The same turns and mirrors carry the whole set onto itself, and each row onto the other rows of its family. Which rows share a family with each named row? Give them in list order.
These 32 rows form 4 families of 8 rows each.
J_458: [ -6 -22   6   3  -9   1 -17 -36 -18 -23  25]
J_606: [-18  21  -6 -29 -11  59   0  -8  25  -2   2]
J_995: [ 10   5  16   4  26  -1 -32 -11 -32 -13 -25]
J_311: [  8 -41 -13  17 -28  16 -34   3   9 -12  -4]
J_714: [-12  -4 -10  -8   0   6  22 -15  32 -31  32]
J_780: [  0  45   4 -28  22   9 -14 -15   5 -23 -16]
J_493: [ -1   8 -50  -7 -12 -22  10  16   9 -12   9]
J_97: [ 24  30  -1  -4  13  20   7  54  24  25 -12]
J_69: [-29 -26  41  -5   6  11  -8  20  13  22  21]
J_322: [ 18  -5 -21  19   6  -5 -16 -11 -10  56  15]
J_948: [ -1  20  36 -20 -30  25 -18 -19 -10 -19   0]
J_441: [ 26  -1 -44 -29 -21  18 -30 -12  15  13  10]
J_694: [ 32 -12 -18  22 -14 -14  11  -3 -32 -15  19]
J_238: [ 19 -10  -5 -13  -5  18  36  46  14  -7  32]
J_403: [ 27  13  24  12  -6   4 -35  26  -9  36 -24]
J_253: [ -6  36 -13   2   5  -7  23  35 -18  -7 -20]
J_897: [ 16   1  57   4  16  42 -21   2  -3  13   4]
J_36: [  7  -4  14 -42  21  -1   6   9  25   7  48]
J_71: [-32 -22 -11  -7  11  24 -40 -18   4  20  -6]
J_863: [ 13 -11 -17   3  29  36   2 -23  38  20  30]
J_637: [ 23 -12  13  44  23  29  10  30  -6   5 -11]
J_30: [  6   9  -3 -53  -4 -12  -7   5 -14 -25  18]
J_567: [ 12  12  -8  40 -18  21 -15   8 -19  -5 -34]
J_142: [ 42  35 -28   8 -14   0  -5  -9  11 -16 -14]
J_768: [ 16 -11 -23  23  23 -15   6  31  34  25   8]
J_854: [-26  17  17  20  15  38  13  -6   1  41   7]
J_7: [ 34 -41  24 -11  15  22 -19   1  -1 -14  28]
J_186: [ -4   7  29 -31  34  29  -7  38  12  -7 -11]
J_574: [ 31  38 -15  -3 -16  31  24  -1  11  36  23]
J_503: [  7  50  26 -15  20  -3  22   8  14  19  12]
J_786: [ 15 -38   2  25 -18  10   4  33   0  26  29]
J_926: [-13  28  -9 -12 -35  19 -19   4 -23  35 -13]

Same family as J_574: J_606, J_322, J_441, J_71, J_863, J_854, J_926
Same family as J_780: J_458, J_493, J_97, J_897, J_36, J_567, J_786
Same family as J_503: J_311, J_714, J_69, J_948, J_403, J_142, J_768

The same turns and mirrors carry the whole set onto itself, and each row onto the other rows of its family. Which rows share a family with each named row? Give them in list order.
These 18 rows form 6 families of 3 rows each.
J_603: [  7 -16   4  -8 -27   2   9   9  16   3 -32 -35  12  30]
J_867: [-41   5  -2  14   0 -36  24  -6  52 -27   0  43   5 -19]
J_906: [  2  47  17 -21  19 -25  53  21 -30 -12   6  -6 -15 -17]
J_671: [ -7  36  15 -39  23 -19  28  -3 -22  -2 -28 -13 -31  -9]
J_953: [ 35 -21  -9  -1 -47  -1   6  -6   9 -22   8   7   4   8]
J_866: [  0 -17 -31   5  -8  10 -25   4  -5   9  10   3  16  21]
J_397: [ 31  46  -6 -23  12 -46  34   4   0 -23  12  14 -23 -19]
J_795: [-59  11  11  27  14 -19  40   5  10 -27 -25  26  20 -17]
J_331: [ -8  38  -5  -3   9 -21  21   3 -22  36  27 -14 -19 -13]
J_534: [ 22 -26 -10 -23 -25   4   8   3  46 -22  21 -10   2   1]
J_474: [-55  13  -5  14  12  15  41   3  -6  -1  10  41  19  -6]
J_204: [  6 -43 -10  -1 -21  14 -14   4  17 -12 -18 -21   7  10]
J_545: [  4  29   4 -16   4 -49   7 -18 -12  -9  20  13 -41 -38]
J_931: [ 15  35   8 -21  20 -31  24  11 -27  -2   1 -30 -25 -25]
J_177: [  3 -30   0 -19 -18   1 -15  12  20   6   6 -42 -11   6]
J_893: [-50   6  15  16 -10 -20  30  -3  28 -38  27  24  27 -25]
J_409: [-52  -7  -1  24   4 -24  13   4  14 -23 -33  44  17   5]
J_946: [-64  12  14   3  22 -21  15   8  17 -29 -26   5  33   4]

Same family as J_534: J_867, J_397
Same family as J_893: J_953, J_545
Same family as J_204: J_795, J_931
Same family as J_946: J_603, J_671
Same family as J_177: J_906, J_409

The same turns and mirrors carry the whole set onto itself, and each row onto the other rows of its family. Which rows share a family with each named row? Give them in list order.
These 28 rows form 7 families of 4 rows each.
J_146: [-16 -17 -65  28 -45 -11  -7  -5  11  20  -7 -31   0 -17 -33 -18  34 -59
  73 -34 -20  18  23 -33   8  45 -31  28  26   4  35  -8 -33   4 -33  12]
J_784: [-34 -71 -10   3  -8  41  -2  41 -46  33  -1 -16  33   4 -25  13  41 -32
  55  17  15   3 -28 -17  37  44  -6  24  21  17   7   4  13 -34 -71   0]
J_952: [-55 -62 -15  15  20  29   5  12 -47  -1 -24   2  14  -4 -29  -1  30 -25
  32 -26  10 -23 -28 -23   7  13 -10  37  17  35 -24 -16  34 -36 -70  22]
J_532: [-28 -71   9  16   3  20  13  32 -25  18   3 -26  25 -15 -36  12  49 -37
   5  46   6  -7  -8  14  22  30  -9  28   3  59 -11 -11  19 -17 -43  28]
J_274: [-40 -15  -1  35 -62  13  -4  -1   2  39 -27 -18  21 -30 -49 -23  18 -74
  19  18 -48 -19  33 -25 -24  17  11 -21 -23 -18  22   6  28  -4 -38  52]
J_151: [-32  -3 -22  26 -41  24  -9   4 -24  17 -27   2  32 -33 -18  27  22 -64
  50 -13 -62  25  20 -23 -28  38  18 -30 -27 -26  12  26  32 -37 -33  44]
J_700: [-28 -37 -13   6  -1  14   4  38 -54   4  -6  22  21   5 -29  31  53 -13
  36   1   6   8  -9 -10  21  57 -13   6   4  49 -21   5  16 -43 -37  29]
J_75: [-35 -34 -48  43 -28 -14 -15  -7  -8   9   0 -33   6 -28 -55 -12  24 -57
  69 -48 -20 -33  25 -28 -12   3   8   2  44   8  17 -43 -32 -29 -26  20]
J_32: [-21 -70  12  -1  45 -11 -11  22  17  19 -41 -15  40 -26 -16  36   2 -36
  31  17 -29   6  11 -45 -28   2 -20  30   3  34 -13  56 -20   4 -16   8]
J_763: [ -9 -67  -5  12 -27  15 -11  47 -41  20   1 -11  40  -2 -38  15  20 -24
  37  20  38   6 -21 -16  40  15  15  16  32  27 -17  -7  -6 -43 -36  26]
J_727: [-48 -84 -30  36  35 -20  -2   5 -12  -2 -25 -59  28 -29 -26  39  15 -52
  34 -22  -7  11  -5 -33 -25 -14 -10  42  12  20 -45   4  19 -15  -8  -5]
J_940: [ -9  -5 -37  42 -47 -19   9   8  15  22  -5 -43  10 -21 -35  -5  19 -68
  32  -5 -54 -16  37   2 -22  28 -11   4  10  22  41 -23 -27  19 -23  42]
J_507: [-38 -74  19  -8  20  25 -24 -10  -8  27 -36  22  29 -14 -22   9  60 -35
  34   2  -2 -23  -7 -15  26  26  -9  35  13  44  12  24 -30 -11 -56  21]
J_3: [-16 -10 -38  22 -20 -25   1 -16  16  -6   3   7  17 -10 -36  15  53 -47
  37 -18 -45 -14  30 -23 -26  13 -24  32  30  -2  38 -46 -35  13 -30  19]
J_658: [-35 -31  19   4  -8  26 -18   6   3  35 -43  17  40 -19 -23   5  -8 -54
  52   2 -60 -32  17 -38 -29  14  16 -11  -1  -9  39  42 -22  -6 -65  32]
J_847: [-38 -80 -22  26  -6 -24   1  46  -7  34 -14 -51  42  -1 -26  44  12 -44
  50  13  13  21  -8 -49 -14   8 -23  33   6  -3 -23  32  -7  -9   7 -31]
J_47: [-32 -10 -16  29 -53  24 -21 -14  -7   5 -47  -7  28 -22 -41 -15   8 -56
  25 -30 -35  30   8 -51   0  26  -5  15 -29 -36  13  15  25  -8 -55  54]
J_915: [-12 -55  -8  -8   8  13   2  21 -39  16   5  23  35   1 -14  28  52 -31
  26  37 -17 -18 -11  -4   3  11   4  17  53  34  -2 -21  27 -15 -70  29]
J_13: [ -1 -39 -18   9  -9  -6 -27  -7  36  35 -22  -7  20 -49 -24  -2  35 -50
  61 -10 -33 -14  37 -28 -10   6  -2   8  32  22  36  17 -65 -14  -1  27]
J_38: [-45 -28 -23  21 -40  21 -13   5  -4  29 -31 -22  24 -25 -39 -13  -9 -72
  59  -1 -48  26  18 -62 -22  31  -5  -4 -15 -42  14  39  37  -7 -67  19]
J_200: [-35 -73  -9  19  -1 -48  -4   5  -5  25 -19  -5  47  -1 -22  60  42 -54
  20  30  -9  -7   4 -33 -40 -25  -2  23  24  -3 -33   7   9   9   6  -6]
J_148: [-50 -70   8  36  -3 -21  18  35 -12  29 -30 -42  41   6 -26  45  30 -46
  -7  27  -2 -13 -10  -9 -21   8 -22  36 -24  26 -22  15  12  13   1   2]
J_987: [ -8 -11 -47  38 -34 -17  -9 -12  19 -23  -8 -36  12 -25 -50  -5  -4 -61
  48 -30 -32  41  26 -28   4  30 -15  34   2   4  15 -12 -34  11 -42  35]
J_125: [-51 -67  -9  31   7 -35  -9  17 -25   1 -16 -31  44  -8 -34  83  32 -55
  39   8 -13  33   6 -16 -14  28   0   6 -18  19 -43  33   4 -15   4  -9]
J_338: [-24 -74  -6  32 -20 -18 -11  46 -34  23 -27 -50  66  12 -19  67  -5 -46
  30   7   7  12 -26 -23  -3   0  16  20   7  -4 -20  21  -8  -7 -11  -1]
J_792: [-30   1 -48  37 -41 -28   8  -2   4  -8  11   6   3 -16 -46  17  23 -55
  75 -23 -24  11  39  -8 -14  42   0  -4   3  12  13 -11 -46 -20  -8  21]
J_891: [-31 -25  -1  10 -16  19 -14 -11   5   9 -14  10  39 -40 -40  11  31 -59
  23  22 -68   7  32 -50 -44  -3   3  -4  -3 -42  15  -4  46 -12 -51  37]
J_433: [-39 -27 -25  33 -19  21 -16  19 -31  22 -34 -35  35 -31 -34   5 -12 -57
  49 -34 -60 -23  13 -54 -46  -5  17 -22  14 -30   9   0  37 -33 -46  33]

Same family as J_151: J_700, J_125, J_792
Same family as J_146: J_784, J_847, J_38
Same family as J_952: J_75, J_727, J_433
Same family as J_274: J_532, J_940, J_148

The same turns and mirrors carry the whole set onto itself, and each row onto the other rows of its family. Which rows share a family with each named row? Give them in list order.
These 20 rows form 5 families of 4 rows each.
J_624: [  7  36  -9 -24  -9  38  15 -34 -16  15 -44   0]
J_755: [ 15   3  39  31   5  21 -10 -12 -23 -26   8 -19]
J_147: [  5  38  -7  -9 -21  27  15 -35 -35  11 -43 -21]
J_609: [ 27  35  31  24  -4 -31  -9   8  47  28 -25  -9]
J_771: [ 34 -37  10 -23   2 -21  26 -15  -1  36 -27   1]
J_914: [ 22 -22  17 -28   5 -18  34 -27  -1  47 -45 -12]
J_189: [  7  45 -12 -11 -29  35   1 -22 -14  28 -35 -11]
J_425: [  6   0  49  19   1  29  -8  -7 -15 -21   1 -38]
J_150: [ 12  22  49  24  10  18 -12 -25  -4 -29   8 -25]
J_787: [ 27 -16  19 -41   4 -32  33 -17  13  27 -43   2]
J_615: [  6  13  46  23   4  18   1 -13 -26 -25   9 -28]
J_629: [  4  32 -27  -5 -18  30  -1 -29 -18  15 -39  -2]
J_231: [ 30 -28  21 -36   6 -24  34 -13   4  31 -28  -4]
J_207: [ -6  26  46  25  -5  11  -4 -19 -27 -25   0 -27]
J_715: [ 14  29  47  34   5 -45  -4 -10  35  26 -12 -10]
J_881: [ 33  27  35  17   6 -52  -1 -12  43  10 -19 -13]
J_248: [ 21  21  21  37   3 -43 -14   0  41  21 -22  -2]
J_872: [ 21  31  26  25   7 -47  -7  -5  46  17 -23 -12]
J_170: [  0  43 -19  -9 -17  27   7 -32 -21  15 -44 -16]
J_811: [ 26 -37  23 -37   1 -15  21 -13  12  36 -27 -16]

Same family as J_787: J_147, J_207, J_881
Same family as J_189: J_609, J_425, J_811
Same family as J_231: J_615, J_872, J_170

The same turns and mirrors carry the whole set onto itself, and each row onto the other rows of its family. Which rows share a family with each named row? Give them in list order.
These 15 rows form 3 families of 5 rows each.
J_227: [-22  -1 -11  -7  43  -7 -25 -17  -8  14 -38  19  -5  23 -46 -24]
J_56: [  1 -11 -26   1  37 -42  -5 -15 -23  20 -43  16 -31  45 -44 -54]
J_925: [  8  -5 -29 -26  30 -52 -45   6 -40  15  -2 -40 -36  21 -13 -49]
J_455: [ 45   5 -21  42  21 -20 -20  32  20  40 -32  -2  -6  62 -27 -34]
J_156: [  5  11   1  58   6 -21 -60  18   9  45 -24  14  15  50   0 -31]
J_794: [ 25  28 -42   2  61 -61 -55  22 -40  12   1 -43 -23  32 -18 -36]
J_154: [ 25  72 -11  18 -18 -56 -14  16 -38  12  21  22 -22  15 -22 -30]
J_195: [ 10  48 -21  -7  51 -73 -25  18 -33  33 -15 -22 -52   3 -23 -42]
J_373: [ -3  62 -23 -35  -9 -57 -24  17 -25   9   2   0  -1   0  -7 -20]
J_391: [ -9  48 -42  57  -9 -53 -48  35 -28   8  -7   8  10  15 -18  12]
J_778: [-11 -27 -15  17  54 -14 -25  -2   5  19  -1   4  -4  39 -40 -43]
J_814: [  8  54   6 -16 -25 -63 -41 -13 -27  12   2  23   5  20 -19 -37]
J_966: [  3  39 -22  55 -19 -25 -49  31  -6  38 -21  17 -33  23 -50  11]
J_632: [ 36  12  -2  47  -6 -21 -46  15  -5  14 -23 -19   6  67   4 -45]
J_907: [-14  36 -21  46  19 -45 -52  38   3   2  -4  -1 -17  10 -44  28]

Same family as J_966: J_56, J_455, J_154, J_195
Same family as J_778: J_925, J_156, J_373, J_391

The same turns and mirrors carry the whole set onto itself, and each row onto the other rows of its family. Which rows share a family with each named row? Give them in list order.
These 32 rows form 8 families of 4 rows each.
J_740: [ 38  35   3  -8  15 -21 -48 -57 -19  24  -8  13  21 -53  -4  38   2  23
  21 -44  22  59]
J_617: [ 13   2  20  33  44   6 -24 -20 -36  14  32  28  48  -1  13  -3 -67  30
  19  -3  15  -7]
J_855: [ 10  36  55 -19  20  -8 -22 -76 -18  11   2  -4  34 -57 -10  37 -22  18
  12 -27  39  54]
J_549: [ 12  29  -9 -23   5 -16 -12 -70   3  21  17  17  44 -59  -8  52  -4  42
  48 -35  28  49]
J_505: [ 21  34   8 -10  17   5  -4 -62 -39   9  21  15  37 -62 -16  35   6  23
  30 -45  23  67]
J_376: [  1  15  20  41  -8 -61   2 -21 -43  12  21  16  25 -81  38  20   4  32
  57   1  24  -2]
J_327: [-22   9 -24 -19  36 -36  10 -43 -26  10 -12 -27  13  -5  55  11  11  15
  11   1   7  21]
J_842: [  4  26  23 -23  26 -15 -18 -65 -11  11  12  24  23 -42 -36  37  -8  25
  24 -47  26  64]
J_341: [-14 -19 -34 -29  19 -27  13 -71 -20 -19   1 -31  37 -10  34  16 -21  16
  31   7   9  12]
J_102: [-11  11  17  31 -25 -65   5 -12 -46  32   5   7   5 -52  30  27  -8  36
  44 -10  34 -18]
J_346: [ -4 -24   4  28  36   4 -33 -52 -32   6  21  29  41 -37  20 -16 -80  38
  20 -17  33  -1]
J_94: [ 15  16   8 -11  16  10 -10 -46 -17   8   4  21  50 -32 -19  28   6  56
  21 -52  24  66]
J_963: [ -1   8  28  13  17   0 -17 -45 -18  13  24  46  40 -37  18  -2 -99  22
  20 -17  29  12]
J_113: [ -6  -5 -19 -38  21 -33  20 -32 -13 -12  17 -28  22  -4  35   1   6  -3
  12 -10  10  -2]
J_206: [-11  17  36  24 -22 -70   6 -38 -29  33   2  12   9 -64  36   9 -15  32
  52  -2  34 -12]
J_480: [  1 -23   0  18  51 -15 -25 -23 -33  -3 -20  40  44 -40  -4  12 -71  45
   5 -27   7  13]
J_639: [ -4  -8 -25 -32  33 -36  26 -15 -31 -10   3 -21  39   3  17  -9   7   2
  17 -15  14  13]
J_337: [ -1  17  41  45  10 -61   2 -24 -68  25  20  16  22 -41  35  39  -2  23
  49 -33  20  -5]
J_936: [  2  -8  26  12  34   6 -18 -40 -35   5  -2  44  55 -35   1   2 -77  47
   2  -3  31 -11]
J_579: [-12  -8  15  18  41 -10 -31 -14 -18   9  -7  40  71 -26  -1 -14 -65  33
  24 -23  18  -9]
J_851: [-14  36  18  27 -16 -84   2 -21 -55   1  16  12  23 -58  32  10 -26  43
  54 -35  31  11]
J_892: [ -1  36  31  27 -17 -50  17 -27 -24  15  19  -4  -3 -46  50   9   0  59
  30 -12  31  -9]
J_357: [-25  39  34  52 -21 -55   0 -39 -38   6   7  14  10 -40  34  19   2  27
  34 -15  33 -16]
J_77: [ 16  -6 -12 -40  13 -39   2 -48 -40 -20   4 -17  38   4  51 -24  -7  23
  14  -3   9  24]
J_328: [ -5  -8 -35 -29  46 -31   5 -38 -33   3  19 -33  25  -2  42  -7  -7   4
  26   0  32  23]
J_512: [ 11 -15 -41 -30  14 -37  19 -42 -28 -16  -8  -1  24   9  34  14  -7  -5
  16 -20  30   5]
J_413: [ -3 -16 -39 -33  -5 -51   5  -7 -26  -4  22  -5  36  -2  33   7 -15  -6
  10 -14  18  17]
J_483: [  9 -28   3  24  18  -4 -23 -39 -20  -6  -3  49  54 -39  -2   0 -71  30
   6  -8  33 -13]
J_106: [ 27  44  31 -29  13  -6  -2 -65  -7  26 -11  11  26 -44 -19  25 -13  25
  47 -26  28  56]
J_593: [  5  52  21 -10  28  -4  -8 -69 -19  23   9  15  15 -37 -23  31   1  21
  12 -48  36  55]
J_12: [  4  -5  28  38 -10 -71   7  -8 -34  -5   7   0  26 -56  38  36 -17   7
  51  -8  41  -9]
J_247: [ 12  18   2  29  40   0 -36 -28 -20 -19   3   8  51 -43  14  -4 -81  28
   5 -11  29 -13]

Same family as J_337: J_617, J_549, J_341
Same family as J_842: J_102, J_113, J_936
Same family as J_413: J_855, J_480, J_892
Same family as J_483: J_206, J_639, J_593

